[[111 105 108 148 110 148 144 104 142]
 [138 148 149 111 139 112 108 152 110]
 [145 120 127 131 148 128 134 125 135]
 [127 109 118 151 112 146 143 112 147]]
:
[[147 112 143 146 112 151 118 109 127]
 [135 125 134 128 148 131 127 120 145]
 [110 152 108 112 139 111 149 148 138]
 [142 104 144 148 110 148 108 105 111]]

[[105 111 104 157 101 101 116 110]
 [115 111 109 148 123 111 109 105]
 [124 134 128 127 121 133 135 125]
 [152 138 140 110 154 145 134 140]
 [126 122 120 131 134 122 131 135]]
:
[[135 131 122 134 131 120 122 126]
 [140 134 145 154 110 140 138 152]
 [125 135 133 121 127 128 134 124]
 [105 109 111 123 148 109 111 115]
 [110 116 101 101 157 104 111 105]]

[[127 127 111 149 133 142 136 110]
 [110 129 117 103 126 120 124 115]
 [124 121 148 126 126 118 119 138]
 [116 137 149 130 114 135 128 131]
 [116 123 126 123 158 129 120 111]
 [134 140 129 134 104 142 140 140]
 [113 148 138 126 128 148 137 126]
 [142 129 133 136 108 133 134 148]
 [105 113 143 130 126 118 118 132]
 [115 135 126 131 142 157 131 114]]
:
[[114 131 157 142 131 126 135 115]
 [132 118 118 126 130 143 113 105]
 [148 134 133 108 136 133 129 142]
 [126 137 148 128 126 138 148 113]
 [140 140 142 104 134 129 140 134]
 [111 120 129 158 123 126 123 116]
 [131 128 135 114 130 149 137 116]
 [138 119 118 126 126 148 121 124]
 [115 124 120 126 103 117 129 110]
 [110 136 142 133 149 111 127 127]]

[[142 112 114 141 117 145 141 111 145 112]
 [121 110 110 145 111 148 146 108 144 116]
 [125 121 113 140 110 142 136 111 146 115]
 [128 145 140 112 138 112 116 147 111 148]
 [137 115 116 149 147 134 142 112 139 121]
 [118 114 109 140 110 142 146 110 146 114]
 [113 111 115 148 113 140 143 109 141 142]
 [123 109 111 139 119 134 142 114 138 122]
 [151 141 140 110 147 113 112 143 113 115]]
:
[[115 113 143 112 113 147 110 140 141 151]
 [122 138 114 142 134 119 139 111 109 123]
 [142 141 109 143 140 113 148 115 111 113]
 [114 146 110 146 142 110 140 109 114 118]
 [121 139 112 142 134 147 149 116 115 137]
 [148 111 147 116 112 138 112 140 145 128]
 [115 146 111 136 142 110 140 113 121 125]
 [116 144 108 146 148 111 145 110 110 121]
 [112 145 111 141 145 117 141 114 112 142]]

[[125 122 126 135]
 [130 154 136 135]
 [122 116 125 132]
 [120 125 127 130]
 [125 135 131 126]
 [126 111 123 134]
 [120 123 127 132]]
:
[[132 127 123 120]
 [134 123 111 126]
 [126 131 135 125]
 [130 127 125 120]
 [132 125 116 122]
 [135 136 154 130]
 [135 126 122 125]]

[[142 113 137 141 138 141 117]
 [154 104 130 149 149 146 106]]
:
[[106 146 149 149 130 104 154]
 [117 141 138 141 137 113 142]]
